Small tables with named rows and columns. After each table, cells are looked up by row and column.

raza:
	ror	rume	lov	zof
daz	92	155	110	201
mup	235	202	68	151
mog	186	102	133	202
tifadok	200	84	163	84
vur	215	135	128	139
teralug	85	194	115	142
zote	201	99	140	121
gobabav	86	188	104	86
nizamud	58	65	190	214

rume of tifadok = 84
lov of teralug = 115
zof of vur = 139
zof of mup = 151
zof of gobabav = 86
zof of daz = 201
zof of tifadok = 84
rume of daz = 155
Row with the largest ror: mup

duratin:
,mugu,logune,dev
refak,224,61,145
gelo,189,52,119
zedom,143,82,11
bula,159,149,214
sataba,59,157,201
duvepo,89,126,10
komasus,156,60,92
dap,58,188,126
zes,36,174,63
bub,171,60,165
zif,42,185,136
bogag,83,172,83
laz,65,187,154
sal,169,117,212

What is the dev of komasus in duratin?
92
What is the mugu of komasus in duratin?
156
What is the dev of gelo in duratin?
119
What is the logune of refak in duratin?
61
What is the dev of refak in duratin?
145
What is the dev of bogag in duratin?
83
What is the dev of sataba in duratin?
201
Which row has the largest mugu? refak

lokif.csv
,piz,lilel,mok
miganit,88,12,66
bironum,109,9,98
ditano,56,194,94
gar,62,118,89

What is the mok of bironum in lokif? 98
What is the piz of gar in lokif? 62
What is the lilel of bironum in lokif? 9
What is the mok of gar in lokif? 89
What is the lilel of gar in lokif? 118
What is the lilel of miganit in lokif? 12
What is the piz of ditano in lokif? 56
What is the lilel of ditano in lokif? 194
What is the piz of miganit in lokif? 88
What is the piz of bironum in lokif? 109
What is the mok of ditano in lokif? 94
What is the mok of miganit in lokif? 66

sazovus.tsv
	sogur	rigan	kikazof	rop	dezenu	tipof	kuzad	ver
lenabe	-19303	-95404	12951	61311	-8553	-14881	-8663	46106
zosirid	3862	-83165	23513	61582	-15784	-50144	36899	7442
didera	-10022	-58923	8432	27962	-8418	-58963	4220	4273
bodud	6450	27851	-86060	-34990	15826	36425	-14400	12162
samoli	-17392	-40909	66032	17283	-14932	-47943	22520	-32105
zepo	2003	52547	-58197	-39504	8083	20927	-5724	-11660

What is the dezenu of zepo in sazovus? 8083
What is the rop of zosirid in sazovus? 61582
What is the ver of zepo in sazovus? -11660
What is the sogur of lenabe in sazovus? -19303
What is the rigan of lenabe in sazovus? -95404
What is the kuzad of didera in sazovus? 4220
What is the dezenu of lenabe in sazovus? -8553
What is the rigan of didera in sazovus? -58923
What is the rop of samoli in sazovus? 17283

tagib
         dunori  dusadi  vibesuz  zozode  biroka  tev
dazibub      18      53       60      67      30   64
nefu          6      80       61      75      35   59
zufo          5      84       45      66       9   37
mebed        16      88       60      72      16   39
fitaz        25      49       47      54      28   39
nutos         3      62       55      47      40   51
lati         12      82       56      69      12   47
nize         21      56       34      45      39   28
vodil        16      69       72      66      27   66
giz           4      88       37      66       2   41
ton          19      52       48      61      26   32
rezog         7      64       73      57      28   72
nepuda       17      73       68      72      17   49
sur          22      56       61      61      29   52

What is the biroka of nutos in tagib?
40
What is the dunori of giz in tagib?
4
What is the dusadi of rezog in tagib?
64
What is the dunori of sur in tagib?
22
What is the dusadi of nepuda in tagib?
73
What is the zozode of mebed in tagib?
72
What is the vibesuz of dazibub in tagib?
60
What is the dusadi of sur in tagib?
56
What is the zozode of nize in tagib?
45
What is the biroka of nefu in tagib?
35
What is the dusadi of nutos in tagib?
62
What is the biroka of giz in tagib?
2
What is the biroka of fitaz in tagib?
28
Which row has the largest tev? rezog

nepo =
	kugufut	tifili	nar	nazaso	kade	fov
pubiro	84350	74415	76491	69278	27921	60783
gesalak	59676	58377	57733	60241	55539	58733
nabiv	59388	52488	42262	68901	34288	53195
roda	66205	53220	43205	72284	23486	52500
muz	68052	73822	87211	50408	82974	68260
dibez	54432	54983	49017	60426	55674	57023
zulo	50711	61507	68424	48348	92613	65042
nad	61552	59089	57002	58634	57549	58421
seva	61504	55439	48161	68638	37517	55848
bab	47892	56248	55829	50658	84967	62932
vugapir	56995	62939	69201	51806	79694	63166
gosef	57511	63398	70015	51998	77538	61143
datun	73997	72596	76489	59331	51450	60712
tup	72019	76180	88864	52776	77176	68822

nabiv, tifili: 52488
datun, fov: 60712
seva, kugufut: 61504
pubiro, kugufut: 84350
gosef, nar: 70015
roda, nar: 43205
dibez, kugufut: 54432
tup, nazaso: 52776
zulo, nar: 68424
pubiro, kade: 27921
muz, kugufut: 68052
datun, nazaso: 59331
dibez, nazaso: 60426
Which row has the largest nazaso? roda

